One vector is turned by the same rotation once a tick. Each row is the vector after some number of ticks, and that number follows the row.
The counts run from 0 to 168.
[-0.67 -0.69 -2.39  2.24  0.22  0.57 -1.71  0.04  2.74 -0.57 -1.63  0.41
  0.63  0.76  1.21  0.46  0.26 -0.64  1.33  0.00  0.67 -1.19  1.83  1.46
  2.29  3.09 -0.10  1.13 -1.49 -1.33  0.91  0.10 -1.98  3.30 -1.36  2.66
 -2.29  0.48  0.33  1.94 -0.58  1.49  0.07 -0.54  1.05 -0.82 -1.25  0.69
 -0.33  2.63 -0.21 -0.11 -0.33 -2.94  0.05] => 50
[-3.51  1.10 -1.27  1.50  0.55  2.22  0.22 -1.21  1.83  0.83 -3.05  0.10
 -0.52 -0.09 -2.39 -0.40  2.37  1.17 -0.52  2.62 -0.28 -0.96  1.60  1.83
 -0.16  0.94  0.54  0.65  0.27 -1.27 -0.25  0.96 -0.88  0.38 -0.68 -0.22
 -0.86 -0.54  1.16  0.58 -0.26 -0.64 -1.07 -2.54 -2.31  0.12 -1.91  0.66
 -0.32  1.48  0.99  0.75 -1.59 -1.43 -3.00] => 110
[-0.49  0.13 -0.36  0.59  0.04  0.18  0.28  1.21  2.63  0.91 -2.85  0.44
  0.21 -0.17 -1.75 -0.54  2.47  0.99  1.00  2.96  2.08 -1.90  2.27  2.62
  1.02  0.59 -0.57  0.85  0.53  0.19 -0.90 -0.36 -0.67  1.08  0.34  2.31
  2.61 -0.56  1.14  2.36 -0.96  0.31 -0.83 -2.86 -2.05 -1.17 -0.82 -0.97
 -1.48  1.40 -1.19  0.98 -0.85 -1.23  1.25] => 125
[-2.39  1.29 -1.68  0.87  0.21  1.82 -0.08  2.56  0.89  0.87  0.26 -0.74
  2.20 -2.34 -0.21 -0.12  1.33  2.02 -1.93  1.44  0.71 -1.74  0.07 -0.78
  2.25  1.33 -2.03  0.44 -1.06  0.14  0.07  1.34 -0.45  0.47 -1.31  0.93
 -2.04  0.51 -0.56  0.60 -1.55 -0.04  0.92 -2.42 -1.64 -0.10 -1.75 -0.88
 -1.95  2.56  0.78  0.23  0.39 -2.49  0.72] => 4
[-1.06 -1.29 -1.28  0.31  0.88  0.12 -1.15  0.31  0.42 -0.91  0.86  0.62
  0.88 -0.58 -1.53 -0.15  0.69 -0.78 -0.45  2.29  0.07 -2.19  2.82  0.61
  0.75  1.90 -2.87 -0.22  1.47 -1.30  1.67  2.20 -1.12  1.83 -1.31  1.28
 -0.54  0.44  2.61  0.49 -1.28 -0.32 -0.15 -4.07 -0.46  0.33 -1.75  1.43
  1.51  0.97  0.75 -1.16  2.82 -0.22  1.95] => 27
[-1.16  0.19 -1.21  1.02  0.31  0.24  0.07  1.09 -0.84  0.81 -0.80  1.25
  0.72 -0.70 -2.29  0.20  0.86  1.05  0.09  3.10  1.27 -1.22  1.91  1.33
  1.34  2.35 -2.46  0.57  3.06  0.12  0.13  0.76 -1.31  0.90  1.79  2.58
  0.30 -0.08  0.96  0.30 -1.60 -0.13 -0.86 -1.99 -2.03 -1.21 -2.57 -0.57
 -2.36  0.22  0.76  1.61  0.15 -2.70  1.68] => 13
[-2.41 -0.47 -2.12  2.62 -0.65  0.51 -0.60 -0.98  3.76  0.09 -1.84  1.41
 -1.18  0.62 -0.66  1.34  1.46  0.60  1.24  0.82 -0.62 -1.67  1.18  3.05
  0.87  2.74  0.48  0.92  1.47 -1.61  1.08 -0.82 -0.79  1.96 -2.06  1.47
 -1.57  0.08  0.38  0.96 -1.32  1.74 -1.29 -0.47 -0.36 -0.63 -1.47 -0.50
  0.64  1.51  0.32  1.17 -2.07 -3.13 -0.03] => 48
[-1.81 -0.41 -2.19  3.79  0.94 -0.14 -2.00  0.99  0.02 -1.09 -0.43 -0.16
  0.27 -2.00  1.08  0.28 -0.15  0.35  1.76  1.40  0.75  0.32  0.31  0.84
  2.68  2.47  0.57  0.34 -1.94 -0.21 -0.35  2.21 -1.21  3.20  0.68  2.61
 -1.37 -0.16  0.85  0.90  0.02 -0.76  1.42 -1.20  0.35 -0.57 -1.13 -0.09
 -1.78  1.03  1.42  0.86  0.38 -3.56  0.29] => 162
[-2.13 -1.06 -1.95 -0.20 -1.79  0.55  0.11  0.16  0.64  0.64 -1.73 -0.27
  0.39 -0.32 -1.34  0.40  2.79  0.05 -0.47  2.16  1.33 -0.69 -1.27  3.24
 -0.10  2.08 -1.07  0.05  1.47 -0.69  1.32  1.17 -1.37 -0.75 -1.36  0.21
 -1.47  1.07  2.39 -0.49  1.01  0.54  0.81 -2.52  0.06 -2.83 -1.53  1.99
 -0.67 -0.06  1.78  1.26 -1.25 -2.93 -0.75] => 102
[-1.06 -2.03 -0.82  0.88  0.91  1.11 -0.80 -0.28  2.14 -0.33 -0.75  0.93
 -1.44 -0.27 -1.57 -0.53  1.00 -1.34 -2.39  1.52  0.70 -2.05  3.01 -0.81
  1.65  1.70 -2.41 -0.77 -1.30 -0.74  0.27  1.20  0.01  0.67 -2.97  1.48
 -1.69 -0.05  1.38  0.96 -1.32 -0.76  0.74 -1.70  1.18  0.39  0.40 -0.76
 -0.35  2.50  1.43  0.35  1.29 -2.95  1.29] => 58
[-1.51 -0.76 -2.16  2.21 -0.46 -0.30 -0.83  0.26  1.59 -0.82 -0.27  2.00
 -1.18 -1.36 -1.43 -1.32  0.20  1.62 -0.11  1.44  0.88 -2.04  3.06 -0.72
  1.42 -0.11 -2.54  0.40 -0.14  0.99 -0.09  3.71 -0.47 -0.30  1.33  1.24
 -1.29 -1.11 -0.35 -0.16 -1.87  0.00  0.66 -2.35  0.29 -0.63 -1.48 -1.23
 -1.68  0.52  1.63  1.35  1.08 -2.22 -0.02] => 75
[-0.79 -0.88 -1.40  1.57  1.63  0.63  0.69  0.91  1.13 -1.40  0.23  0.20
  1.79 -0.57 -1.10 -0.72  0.72 -1.35 -2.38  1.57  1.06 -2.46  0.64  1.02
  0.86  0.22 -1.96 -1.67 -1.80  0.86  0.81  1.84 -0.07  1.12 -0.19  3.27
 -0.14 -1.10  1.33  1.33 -1.76  0.49 -0.74 -2.41  2.10  0.30 -2.61 -1.03
 -1.08  0.80  2.21 -1.28  0.79 -1.55  2.40] => 90
[-1.63  0.02 -1.43  2.19 -1.48 -0.28 -0.17  2.11  0.84  0.34 -1.19 -0.80
  0.92 -1.57 -0.94 -0.65  2.23  1.32  0.09  0.79  0.74 -0.60 -3.31  0.98
  1.00  2.22 -1.07  1.17  1.15  0.48  0.29  0.85 -0.99  1.07 -0.53  1.39
 -1.28  1.03  3.49  0.55  0.53 -0.22  1.75 -2.97  0.36 -1.18 -2.64  1.03
 -2.59  0.12  1.18  0.21 -0.01 -1.72 -0.06] => 100
[-2.23 -2.35 -1.55  0.72 -1.07 -0.32  0.81  1.31  2.16 -1.88  0.64  0.56
 -0.40  0.38 -1.12 -0.18  2.31 -1.08 -0.97  1.67 -0.72 -2.22  2.68  2.41
  0.81  0.15  0.80 -0.94 -0.48 -0.18  0.30  0.42  0.69  2.30 -1.27  0.77
 -1.59  1.20  0.55  2.41 -0.97  0.81  1.13 -3.03  2.23 -1.58 -0.57  0.74
 -0.21  1.43  0.41  0.98  1.59 -0.97  0.05] => 41
[-2.82  0.95 -0.21  0.20 -0.45 -0.41  0.74  4.09  0.89  1.94 -0.32 -1.18
  1.06 -1.79 -0.93 -0.46  3.11 -0.35 -2.04  2.00  0.01 -0.79 -0.39  0.62
  0.79  1.05 -0.42  0.89 -1.21  0.82 -1.23  1.00 -0.32  0.73 -0.59  2.03
 -0.56  1.26  1.28  0.79  0.02  0.47  1.55 -2.69 -2.33 -1.96 -0.96  1.21
 -2.93  1.61  0.68 -0.27  0.18 -2.31  0.12] => 6
[-0.71 -0.52 -2.41  0.60  0.93  1.46 -1.06  1.58  1.56 -1.25 -0.97 -0.62
  2.66 -1.33  0.42 -0.30  1.09  2.93  0.11  2.11  1.39 -0.44  0.83  1.82
  2.29  1.74  0.36 -0.42 -0.18 -1.07  0.86  2.44  0.19  3.34 -0.35 -0.66
 -1.99  0.27  0.65  1.59 -1.72 -0.24  0.47 -2.83 -0.31 -0.91 -1.39 -1.05
  1.09  2.19  0.64 -0.47  0.61 -0.62  1.56] => 35
[-1.53 -0.01 -0.61  2.24  1.35 -0.65 -0.40  1.36  1.66  0.43 -1.05  0.17
  0.20 -0.86 -2.31 -1.73  1.58  1.37 -0.24  1.90 -0.02 -1.06  1.14  0.83
  0.36  2.26 -0.54  0.98  1.98 -0.57  0.84  1.26 -0.44  2.40  0.23  1.71
  1.19 -0.37  3.91  1.12 -1.49 -0.11 -0.55 -3.92 -1.87  0.64 -1.45  1.45
  0.76 -0.62  0.91 -1.27  1.63  0.53  1.76] => 29
[-1.13 -0.37 -1.12  0.51  0.15  0.54 -0.53  2.32  1.08 -1.02 -1.05 -1.06
  2.40 -1.93  0.33 -1.35  2.13  3.20  0.36  1.52  1.79 -0.33  1.13  1.75
  1.93  1.43  0.06 -0.71 -0.96 -0.22  0.53  2.18 -0.07  2.69 -1.04  0.02
 -0.71 -0.08  0.39  2.83 -1.25  0.63  1.27 -3.33 -0.16 -1.55 -0.92  0.66
  0.34  2.10 -0.03 -0.21  0.44 -0.24  1.77] => 36
[-1.32 -0.55 -0.66  1.32  1.45 -1.58 -0.53  1.58 -0.57 -0.35 -0.20  2.06
 -0.75  0.09 -1.23 -0.21  1.18  1.52 -0.70  2.98  1.07 -0.40  2.12  0.20
  1.30  2.93 -0.80  1.06  2.62  0.13  0.72  0.98 -0.51  1.91  0.49  1.61
 -1.59  0.38  0.05 -0.04 -1.47  0.59  0.03 -1.38 -1.76 -1.97 -2.76  0.64
 -1.44  0.92  1.48  1.10  0.49 -2.49  2.69] => 155
[-2.22  1.26 -3.30  1.37  1.77  2.02 -1.71  1.57  1.86 -0.07  0.15 -0.34
  0.97 -1.82  1.51  0.48  1.02  1.37 -1.27  1.02 -0.73 -1.00  1.17  0.71
  1.75  1.52  0.43  1.12 -2.57 -0.25  2.15  1.20  1.52  1.86 -0.24  0.81
 -3.47  0.37  0.66  0.75 -2.05 -0.23 -0.27 -1.48 -1.00 -0.20 -0.60 -1.04
 -0.23  2.17  0.80 -0.02  1.15 -2.04  0.17] => 145
[-0.90 -0.33 -2.97  0.91  1.35  1.70 -1.42  0.96  2.24 -1.44 -0.79  0.06
  2.10 -0.68  0.63  0.43  1.00  2.35 -0.27  1.91 -0.14 -0.78  0.56  2.30
  1.50  1.60  1.47 -0.07 -0.67 -1.47  0.80  1.09  0.07  3.47  0.29 -0.12
 -2.43  0.13  1.69  1.04 -1.27 -0.25 -0.25 -2.67 -0.15 -0.22 -1.31 -1.15
  1.50  1.50  0.95 -0.78  0.79 -0.11  0.98] => 34
[-2.62  0.93 -2.80  0.68  0.91  0.88 -0.65  0.43  3.91  0.64 -1.54  0.66
  0.81  0.21  1.29  1.19  2.53  0.13 -1.01  1.62 -0.45 -1.77  3.15  2.53
  0.23  1.12 -0.14  0.24 -3.20 -0.79  2.66 -0.57  1.19  0.78 -1.11  2.57
 -1.16 -0.62  1.04  1.09 -1.49  0.41 -1.46 -1.31 -1.46 -0.12 -0.74  1.02
  0.26  0.79 -0.10 -0.14 -0.75 -0.96  0.62] => 143
[-0.88 -0.54 -2.31  1.12 -0.99  0.18 -0.28  0.14  1.64 -1.57 -0.13  0.22
  2.90 -0.94  0.07  0.82  1.94  0.80 -0.77  0.91  1.25 -2.07 -1.55  0.53
  2.26  1.24 -2.93 -0.24  0.47 -0.94  1.06  0.41 -1.25  1.14 -2.24  1.25
 -2.27  1.02  1.17  0.80 -0.11 -0.46  1.34 -2.60  0.81 -0.11 -4.09 -0.13
 -1.61  1.08 -0.20 -0.12  0.58 -1.77  1.25] => 98
[-1.73 -0.73 -3.17  0.44 -0.49 -0.70 -0.58  0.62  2.31  0.37 -1.31 -0.28
 -1.13 -2.13  0.60  0.18  1.87  2.04  0.11  2.34  1.80 -0.86 -0.01  1.64
  0.74  0.93  0.13  0.16  0.77 -0.27 -0.08  2.09  0.91 -1.00  1.15  0.46
  0.00 -1.29  0.88  0.01  0.45  1.15  1.49 -2.10 -1.55 -3.19  1.03 -0.09
 -1.41  0.68  3.08  2.09 -0.61 -2.15  0.99] => 70
[-0.64  0.74 -2.15  1.43  1.66 -0.37 -1.31  0.70  1.93  0.62 -0.68  0.54
 -0.62 -0.11  0.07 -1.87  0.79 -0.29  0.75  0.21  1.05 -1.78  2.64  0.10
  0.17  2.46 -2.33  2.47  0.55  0.55  2.06  1.32  0.54  1.69  0.41  3.01
 -0.58 -0.19  2.69  1.71 -2.04  0.87 -0.53 -3.01 -1.34 -0.83 -0.75  2.19
  0.01  0.61  0.18 -0.54  1.12 -0.31  2.34] => 139
[-1.86 -1.04 -1.96  1.98  1.71 -0.99 -0.61  2.23 -0.43 -0.66  1.06  1.73
 -0.55  0.04 -1.07  0.07  0.56  0.98 -1.65  2.06 -0.54 -1.02  1.80 -0.26
  1.48  2.91 -0.55  1.44  2.41  0.13  0.29  1.00  0.09  2.42  0.86  1.68
 -2.64  0.29  0.86  0.09 -1.58  0.51  0.43 -1.35 -0.50 -1.49 -2.21 -0.39
 -1.69  0.82  1.91  1.01  1.54 -2.38  1.99] => 154
[-3.00  0.92 -1.38  2.71 -0.27  1.01 -1.33  1.40 -0.45  0.43 -0.29 -1.41
  0.44 -4.10 -1.18 -0.16  0.96  1.73  2.11  1.90 -0.06 -0.27 -0.17  0.98
  1.56  1.19 -1.51 -0.06 -0.27 -0.32 -0.12  2.35 -1.06  1.53 -0.46  1.15
  1.04  0.51  2.53  0.45 -0.73 -1.44  0.57 -3.70 -1.24 -0.28 -0.58  0.16
 -0.96  0.46  0.84  1.10  0.59 -2.92 -0.62] => 21
[-2.07 -0.67 -2.86  0.12  1.54  1.56  0.30  0.06  1.55 -0.75  0.16 -0.40
  0.36 -1.49 -1.36  1.19  0.72 -1.29 -2.08  1.74  0.28 -2.56 -0.71  3.49
  0.06 -0.04 -0.45 -1.46 -0.85 -0.45  1.08  1.88 -0.45 -0.20 -0.97  1.77
 -0.30 -0.52  1.36 -0.78 -0.92  1.47 -1.46 -2.17  1.12 -1.34 -0.98 -1.42
  0.50  0.61  4.22 -0.03 -0.72 -1.87  1.69] => 88
[-2.27  0.79 -0.83  0.74 -0.57  2.11 -0.23  1.72  1.15  1.01 -0.48 -1.26
  2.58 -2.74 -1.23 -0.02  1.14  1.14 -0.79  1.28  0.86 -1.33  0.21 -0.41
  1.71  2.17 -1.31  0.82  1.49 -0.96 -1.32  2.21 -2.84  1.63 -2.15 -0.22
 -0.99  0.24  0.26  1.35 -0.99  0.46  1.34 -3.27 -1.92  0.44 -0.63  0.08
 -0.06  3.63  0.84 -0.48  0.80 -1.78 -0.33] => 115
[-0.94  0.27 -2.17  1.88  0.96  0.79  0.12  1.84 -0.81  0.15  0.69  1.10
  1.14 -0.38 -1.60  0.36  0.19  0.22 -0.81  2.31  0.13 -1.19  0.67  0.35
  1.52  2.59 -2.42  1.05  3.07  0.26 -0.14  0.84 -0.82  1.39  2.12  2.49
 -0.48  0.01  2.00  0.25 -1.62  0.23 -0.17 -2.21 -1.51 -0.94 -2.28 -1.00
 -2.11  0.50  1.31  1.06  1.08 -2.24  1.89] => 12
[-2.45 -0.63 -0.60  1.50  0.54  0.60 -0.42  0.42  1.65  0.95 -2.39 -1.71
 -1.59 -2.30 -0.44 -0.51  2.02 -0.42  0.74  0.64  2.24 -0.52  1.43  1.26
  0.60  1.80 -0.52 -0.13 -1.48 -0.37  0.54  0.93 -0.33  0.58 -2.76  2.03
  1.31 -0.92  0.92  1.80 -0.17  1.05  0.64 -1.82 -0.23 -1.81  1.15  1.60
 -0.64  2.59  1.72  0.72 -1.24 -3.22  1.57] => 54
[-2.66 -1.07 -1.66  0.25 -2.19 -0.46 -0.57  1.36  3.28  1.02  0.31 -0.14
 -1.63 -1.69 -0.58  0.20  2.09 -0.95  1.29  0.98  0.09 -2.74  1.53  2.90
  0.30  0.32 -1.23  0.88 -0.03  0.02  1.15  0.17 -0.15 -0.41 -2.05  1.89
  0.80  1.51  2.82  1.69 -0.70  0.68  0.89 -3.22 -0.35 -1.55  0.83  1.50
 -0.30  0.21 -0.50  1.32  0.36 -1.83 -0.23] => 134
[-2.97  1.50 -1.28  2.76  0.53  1.99  0.67 -0.40  0.85  1.24 -3.28 -0.63
 -0.10  0.00 -2.65 -1.46  2.70  0.69 -0.63  1.80  0.29 -0.30  1.31  1.32
 -0.22  1.52 -0.06  1.26  0.20 -0.23 -0.64  1.42 -0.67  1.26  0.75  0.67
 -0.29 -1.13  1.98  1.44 -0.60  0.02 -0.50 -2.96 -1.50  0.01 -2.02  1.61
 -1.18  0.63  1.16  0.97 -0.95 -1.20 -2.40] => 109
[-1.12  0.06 -1.08  2.56  2.51  0.59  0.69  1.37  0.65 -1.02 -0.72 -0.01
  0.23 -0.27 -2.31 -1.50  0.98 -0.02 -2.24  1.23  1.03 -1.74 -0.29  0.51
  1.13  0.37 -1.34 -0.65 -1.28  1.22  0.25  2.02 -0.09  1.86  0.30  2.55
 -0.45 -0.95  2.84  0.94 -1.66 -0.51 -0.63 -2.89  1.23  0.28 -3.12 -1.86
 -2.13 -0.02  2.25 -0.80  0.80 -1.27  1.82] => 91
[-4.03 -0.92 -1.29  2.52  0.57 -0.90 -0.52 -1.04  1.70 -1.10  0.16 -0.54
 -1.64 -2.04 -0.58  0.78  1.50 -1.44  0.59  2.12 -0.86 -0.94  1.30  1.79
  0.24  0.68 -0.02 -1.23 -1.32 -1.07 -0.59  1.48 -0.41  1.02 -2.06  2.31
  1.38 -0.30  1.78  0.57  0.89  0.12  1.44 -2.32  0.37 -0.85  0.09  1.71
 -0.42  0.07  3.01  1.20  0.25 -2.09 -0.44] => 166
[-1.44 -0.81 -2.11  1.52 -0.36  0.76 -1.24 -0.65  3.44 -0.71 -1.46  1.48
  0.43  0.64  0.40  1.13  0.74 -0.18  1.24  0.95  0.36 -1.71  1.79  2.84
  1.38  2.62 -0.16  0.73  0.12 -1.96  1.41 -0.77 -1.55  2.38 -2.14  2.14
 -2.01  0.21 -0.20  1.51 -1.02  1.33 -0.63 -0.19  0.91 -0.28 -1.50 -0.12
  1.00  2.04 -0.23  0.49 -1.19 -3.37  0.32] => 49
[-1.90 -1.19 -1.65  2.38  0.36  0.32 -0.57  1.09  0.96 -2.25  0.85  0.99
 -1.48  0.59 -2.00 -1.11  0.58  0.83 -0.26  0.75 -0.59 -1.84  2.32  0.12
  1.64  1.85 -0.09  0.80  3.06  0.26 -0.13  1.43  0.48  3.44 -0.83  0.63
 -2.18  1.01  0.70  1.70 -2.19  0.98  0.65 -2.57  1.32 -1.60 -1.67 -0.41
 -0.37  1.94  1.14  1.02  1.63 -1.34  0.76] => 43
[-3.34 -1.21 -1.80  0.98 -1.57  0.31  1.09  1.98  1.68 -0.47 -0.75 -1.05
 -0.80 -1.67 -1.58 -0.20  2.67  2.48 -0.78  1.97 -0.25 -1.14  0.92  3.29
  0.77  0.14  1.81 -1.11  0.87 -0.22  0.34  0.75  1.20  1.68 -1.54 -0.69
  0.23  0.78  1.12  1.58 -1.17  1.13  0.62 -2.60  0.02 -1.88  0.19 -0.23
  0.06  0.91  1.52  1.77 -0.59 -1.36 -0.18] => 39
[-1.80 -0.85 -1.75 -1.50 -0.43  2.06  0.33  1.26  2.64  1.12 -0.19 -0.25
 -0.64 -0.25 -2.27  1.38  0.92 -1.25 -1.55  3.13 -0.20 -2.23  0.68  3.27
  0.30  2.02  0.67  0.35  2.16 -1.91 -0.98  0.27 -1.31  0.60 -0.66  0.11
 -0.43  0.50  1.92 -0.10 -0.59  1.60 -0.13 -2.48 -0.90 -1.50  0.94 -0.99
  0.88  2.37  1.78  0.13  0.57 -2.02 -0.21] => 119
[-1.67 -0.60 -2.08  1.32  0.31 -1.13 -0.46 -0.27  6.22  0.08 -1.41  1.56
  0.51  0.53  1.10  1.56  2.67 -0.23 -1.52  1.63 -0.53 -1.81  0.51  0.92
  0.97  1.55 -0.26  0.64 -0.20 -2.18 -0.62 -1.34  0.38  0.34 -0.78  2.16
 -0.89 -0.97  1.87  0.17  0.51 -0.07  1.39 -1.17 -1.87  0.51 -0.40 -0.63
 -0.63  0.79  1.19 -0.11  0.30 -0.83  1.47] => 64
[-0.95 -0.29 -2.12  2.02 -0.06  1.70  0.50 -0.74 -0.61 -0.10 -2.53 -0.24
  2.16 -0.20 -2.54 -1.78  1.16 -0.27 -0.63  1.50  2.02 -1.37  2.24  0.04
  0.83  2.12 -3.10  0.01  0.74  0.04  0.78  2.34 -1.00  1.04  0.37  1.59
 -1.08 -1.28  1.23  2.22 -1.15 -0.17 -0.21 -3.21  0.62  0.12 -2.40  1.91
 -1.01  1.09  1.02  0.52  0.32 -1.35 -0.31] => 107
[-2.89 -0.28 -0.85  1.58  0.27 -0.70 -1.75  0.57 -0.46 -0.64 -1.26 -0.84
 -1.44 -2.94 -0.47  0.26  0.93  1.05  1.83  2.76  1.42  0.38  1.04  0.97
  1.12  1.40 -0.59 -0.48 -0.81 -0.47  0.12  2.74 -1.31  0.86 -1.82  0.87
  0.79 -0.24  0.41  0.14  0.56 -0.55  1.38 -2.12 -0.60 -1.98 -0.79  1.36
 -1.11  0.86  1.89  1.65 -0.84 -3.65  0.78] => 164
[-1.74  0.40 -1.65  2.73  1.48  1.58 -2.07  0.57  0.91  0.24 -2.05 -1.30
 -0.84 -2.15  0.37 -0.55 -0.08  0.98  1.77 -0.41  1.78  0.03  0.24  0.27
  1.83  3.55  0.15  1.51  0.09  0.00  0.52  1.79 -1.11  2.65 -1.39  1.53
 -1.22 -0.46  0.89  1.76 -0.98  1.14  0.34 -1.26 -0.25 -1.52  0.42 -0.10
 -0.24  2.90  1.77  0.35 -0.68 -3.33  0.85] => 52
